Rows swapped in pairs by one turn or mirror: which row each one swaps with:
mosil: [-0.02 -2.02 -1.58 -1.67 -0.42 -0.68 -1.84  1.35 -0.23  0.51 -0.50  0.14]
Goz: [ 1.13  2.07 -0.58 -1.02  1.98  0.24 -0.39 -0.76  1.45  1.32  0.64  1.09]
fupo: [-2.06 -0.24 -0.41  1.03  2.46 -1.09 -1.56  0.43 -2.54 -0.51  1.16  1.11]
gof: [ 1.26  0.35  0.49  0.26  0.06  1.51  0.90 -0.30 -0.83 -1.39  2.42  0.67]
fos: [-2.62  1.42 -1.41  0.19 -0.97  0.11  0.92  1.94  0.47 -0.05 -0.02  1.33]
Degem: [ 0.60  1.83 -3.09 -1.71  0.41 -0.64 -2.36  0.26 -0.18 -0.46  0.81  0.16]
moguv: [-2.50  2.45  0.51  0.78  1.06  0.50 -0.11 -1.06 -2.04 -1.27  0.88  0.29]
kodu: [ 0.40  0.55 -1.13  0.17 -0.80  1.52 -1.24 -1.69 -2.16 -0.35 -2.11 -0.02]
nul: [-2.13  1.67  0.08  0.21  0.95  0.53 -0.60 -1.03 -2.48 -1.76  1.76  0.90]
por: [-0.13 -1.40 -1.32 -1.37 -0.53 -0.33 -1.84  1.38  0.48  0.80 -1.51 -0.62]
tives: [-0.23 -0.14 -1.88 -0.97  0.06  0.43 -3.95  0.92  0.61 -1.12 -0.56  0.05]
Kiz: [-1.06 -1.10 -1.40 -0.33  1.65 -0.08 -3.84  1.09 -0.78 -0.95  0.15  0.48]
tolab: [-0.96  1.72 -0.87  1.16  1.12  1.73 -1.51 -0.49  0.52 -0.40 -0.33 -2.67]
gade: [-1.13  0.84  1.67  0.64  0.55 -1.75 -0.33  0.43  0.68  1.11 -1.97  0.74]
vaze: [ 0.99 -0.47  1.85  1.57  0.18  2.05  0.03  0.57  0.60 -0.57  0.89 -0.25]
nif: [-0.16 -0.36  1.14  1.53 -0.96 -0.77 -0.03  1.01 -2.44 -1.56  1.02  0.72]
domo: [-0.02  0.40  2.48  1.18  0.72  0.38 -0.60  0.33  1.26  0.84 -1.27 -0.48]
debim: [ 1.99  0.33 -0.90 -2.02  0.10  0.16 -0.22  0.11  0.87 -0.03  1.30  1.65]
Nenam: [-1.70  0.57  0.20  1.71  1.51 -1.23  0.55  0.08 -2.75 -0.12  1.02  0.88]
kopok: [-0.58  2.62 -2.81  1.47  0.31 -1.07  0.66  0.87 -0.49  0.35 -0.51  0.72]
vogaf: [-0.48  2.52  0.03  0.41  2.14  1.13 -0.75 -0.51  1.56  1.04 -0.24 -1.37]
Bopo: [ 0.56  0.93 -0.64  2.05 -1.60  0.73 -1.76  0.46 -0.65 -1.80 -2.14  0.60]

Swapped with tives: Nenam
Swapped with kodu: fos
Swapped with debim: gof
Swapped with vaze: Goz
Swapped with domo: vogaf

Rows swapped in pairs by one turn or mirror: which row each one swaps with:
Zalur: [-1.06 -0.51  0.05 -1.27 -2.58 -5.20 -0.86 -0.98 -1.01 -0.38 -0.39 -1.50
 -0.38]
mibo: [-1.46 -1.12  0.75  2.14 -1.82 -2.82 -2.63 -0.94  1.69  0.10  0.14  1.82
  0.36]
kelu: [-0.84  0.10  0.16  1.43 -1.33 -4.84 -1.20 -1.59 -0.97 -0.35 -0.79 -3.94
 -0.48]
Mefe: [-0.49 -2.32  0.01  0.13 -2.17 -1.46 -1.43 -0.34  0.97  0.43 -1.33  2.04
  0.87]
bup: [-0.16 -1.74  0.09 -0.20  1.30 -0.14 -1.50 -0.33  0.51  1.13 -1.84 -0.58
  1.10]
Fatub: [-0.54 -0.20  0.57 -1.45  0.36 -3.45 -0.68 -1.08 -0.67 -0.62 -0.90 -3.59
 -0.37]
Migir: [-0.20 -1.87  0.08  2.37 -2.72 -2.72  0.45 -1.59  1.48 -0.02 -2.94  1.03
  0.59]
pedip: [-0.12 -2.16  0.28  3.03  0.68 -1.35 -0.84 -0.48  1.58  0.46 -2.15  1.06
  1.02]
veful: [-0.18 -2.05  0.26  3.10 -0.81 -0.37 -1.92 -0.56  1.28  0.56 -1.90  0.11
  1.03]
ladi: [ 0.03 -1.84  0.66 -0.04  0.87  0.14 -1.10 -0.27  1.22  0.14 -1.76 -0.32
  0.87]
fulup: [-0.56 -0.70 -0.03  1.26 -3.04 -5.26  0.83 -2.09  0.11 -0.53 -2.26 -1.38
 -0.28]
tene: [-1.03 -0.31 -0.77  1.63  1.58 -5.79  0.08 -1.50 -0.70 -0.47 -0.61 -1.96
 -0.32]
Pesuz: [-1.83  0.11  0.62  1.13 -2.12 -5.53 -2.24 -1.47  0.27 -0.39  0.73 -0.51
 -0.56]
rinor: [-0.44 -1.81 -0.73  2.91  1.91 -2.32 -0.58 -0.83  1.08  0.22 -1.43  1.12
  0.87]
bef: [-0.74  0.04  0.11  1.20  0.16 -5.95 -0.17 -1.46 -0.79 -0.48 -0.98 -3.11
 -0.50]
vufid: [-0.66 -0.25  0.01 -1.35  0.88 -3.21 -0.96 -0.88 -1.17  0.49 -1.07 -3.55
 -0.02]

Swapped with Migir: fulup
Swapped with tene: rinor
Swapped with Fatub: ladi

